Each path below is one point turned by a fixed rotation once a step. After each direction that follows a path, write how fast that rotation turns it, in degrees a step (0 if it stays still).
Each turn is a multiple of 5 degrees from 10 to 175, or 0.
Path 1:
[-17.9 -20.4 -17.7  15.4  -1.3   5.2  -6.9  -6.3 -19.2 -34.6  -0.4  31.8
 -13.8 -17.6  -1.8  16.8  -1.0 -12.7  -6.8 -30.1 -19.1   6.6  -5.0   9.8
 -13.0  -1.9  24.9 -20.7  21.7   6.4  20.7]
[ -8.0 -25.6 -15.0   2.0 -19.1  25.5  -4.6  -3.6  10.8 -20.9  -8.2   2.8
 -23.0 -32.3  32.1   7.3   6.7 -18.6 -20.5 -11.9 -14.1   3.2  -1.8   8.6
  -5.9  -8.5  11.2 -21.7  27.0 -18.4   7.5]
[-21.1 -15.2   9.8  19.2 -26.4  -3.9  -6.0 -11.3  12.4 -31.0 -28.2   3.1
 -27.9 -19.0  24.2   8.4  -4.2  -2.4 -13.6  12.0 -16.5 -27.1   3.2  16.4
 -10.6 -22.4  -8.1 -15.4  10.9   2.2  -4.6]
[-25.7 -13.7  -0.7  19.8  -4.1 -13.9  -1.4 -21.4 -24.1 -33.6   1.5  32.3
 -14.5 -10.3  -0.2   7.5  -3.0  -1.9  -4.5 -12.8  -9.7 -19.6   1.9  13.9
  -5.7 -26.5  12.3 -31.7  15.6  21.3   8.9]
[ -8.3 -24.8 -20.5   7.4   0.8  13.5  -7.1   0.8  -5.6 -24.1  13.1  18.6
  -0.7 -32.7   9.5   3.6  12.3 -10.5 -19.2 -31.5 -10.9  -4.2  -3.3  19.2
   5.9 -12.1   6.1 -27.9  33.7  -7.3   7.8]
[-10.6 -26.8  -1.9  16.3 -21.3  10.1 -14.0   4.6  21.9 -27.6 -31.7  -1.7
 -10.7 -27.6   9.4  12.4   3.7  -9.6 -21.3  -6.5 -31.1 -10.9  -2.9  21.4
 -12.6  -2.3  -5.6  -6.1  25.5 -12.5   8.4]
[-26.2 -17.0   3.2  16.6 -24.2  -7.4  -0.9 -20.2 -10.7 -32.3 -26.0  20.8
 -29.5  -6.5   4.5  14.3 -11.3  -9.8  -2.6   0.7 -23.8 -10.2  -4.7   0.7
 -28.3 -16.5  14.2 -18.5   7.7   5.7   9.4]
[-17.9 -21.0 -18.4  11.3  -8.7   6.0   3.5 -14.7 -17.7 -30.5  18.2  28.5
 -25.0 -28.8  25.2   2.8   0.9  -7.2 -11.5 -12.1   2.1  -2.7  -2.0   3.8
  -2.2 -22.5  12.2 -37.1  15.5   0.8  -2.0]
[-12.0 -19.8  -1.8  22.0  -8.1  12.4 -11.9   4.1  17.3 -29.3  -3.1   6.6
  -8.6 -31.0  25.2   4.0  12.8  -0.2 -24.9 -13.8  -7.3 -14.7   7.6  37.0
  12.2 -13.1  -8.6 -17.6  26.5   5.0   1.6]
[-21.9 -15.0  12.8  11.6 -11.5  -5.5 -11.3 -12.1   2.6 -26.2 -32.6   9.0
  -6.5  -7.0  -4.3  17.7   1.8 -10.0  -9.1 -12.8 -32.4 -23.4   2.3  27.8
 -12.4 -18.8   6.0 -10.2  25.8   5.3  24.8]
[-14.6 -24.3 -21.4   3.6 -11.9  -2.3   1.4 -18.9 -21.9 -22.9  -5.9  22.7
 -12.2 -24.5  -5.3  12.2  -5.4 -13.7  -6.7 -12.8 -22.2 -11.6 -15.0  -8.4
 -18.6 -17.9  16.3 -32.0  22.5 -12.7   6.5]
[ -9.7 -29.1 -19.8  30.6 -21.8  13.8  -6.2   2.1   6.8 -31.4   2.9  15.7
 -20.0 -39.1  20.8   0.4   2.0  -3.3 -24.8  -5.9  -7.0   2.4  -3.6   6.4
  -4.8   2.9   0.3 -25.5  13.4  -3.3 -13.3]
[-26.3 -14.6  16.2  23.6 -16.9   5.3  -8.2  -2.9  13.8 -32.8 -17.9  12.0
 -26.8  -6.7  27.9   4.0   3.3  -1.2 -13.0 -14.9 -21.2  -1.4  16.4  30.9
  -6.2 -16.1   6.1  -6.8  14.1  14.0  12.5]
[-18.9 -12.6  -2.9 -11.9  -0.4  -6.4   3.0 -20.3 -15.6 -27.6  -9.7  16.9
 -16.3 -10.5  16.5  18.1  -2.3 -14.2  -1.6 -16.4 -20.1 -25.3  -3.3  16.1
  -7.0 -36.9  12.3 -21.2  25.6  -1.1  17.9]
[ -4.7 -22.8 -25.9  16.1  -8.1   4.7  -7.1 -12.7  -5.9 -25.3  -1.5  12.8
  -0.1 -42.8   3.8  15.3  -0.7 -12.2 -21.6  -0.6  -2.9 -28.0 -15.3   9.7
  -0.3  -8.5  -2.5 -34.2  26.4  -7.0  -2.1]
[-21.1 -22.5   5.3  41.9 -24.3   9.7 -18.6  -3.5  12.1 -26.2 -18.9  16.4
  -8.4 -22.9  -2.8  -2.1   9.9  -0.7 -21.9  -9.7 -18.5   0.5   4.7  16.2
  -8.2   5.4   5.9 -24.6  19.9   6.5   4.1]
[-25.8 -24.8   2.7   0.5 -13.4  -3.9  -0.1  -3.3  -2.6 -28.0 -10.1  18.9
 -26.8  -2.8  15.4   0.8   3.3  -3.9  -5.1 -28.0 -37.7   4.1   6.0   8.0
 -20.7 -26.7  18.3 -14.8  17.3  -2.7  11.6]
[ -3.2 -22.5 -25.3  -3.6  -4.7   2.6   9.2  -8.3 -10.2 -40.3   3.7  11.2
 -25.1 -29.6  28.5  20.4 -13.0 -13.6 -10.9  -9.7 -10.5 -20.4 -10.2  13.5
  -9.9 -23.6  -3.1 -13.6  13.3  -5.1  -2.5]
Directions:
[  0.3  -5.2  -2.0   2.5  -5.0   9.5   1.8   1.7   7.9   4.4   2.5   5.0
   0.2  -5.4  -5.8   7.2   2.3   7.3   7.7   2.0   2.6  -1.9  -2.1   5.7
  -6.0 -11.9   8.2   2.5  -0.7   1.6  -0.7] | 0
[  1.5  -0.9   1.1   0.8   3.0  -4.8  -4.4  -0.5  -1.8   5.2  -0.4  -0.2
  14.7  -1.8 -14.3  -2.6   5.9   1.3  -2.9  -4.7  -3.2  -9.4  -1.9   3.7
   3.7  -1.7  -3.0  -5.2   7.5   0.3   1.7] | 70
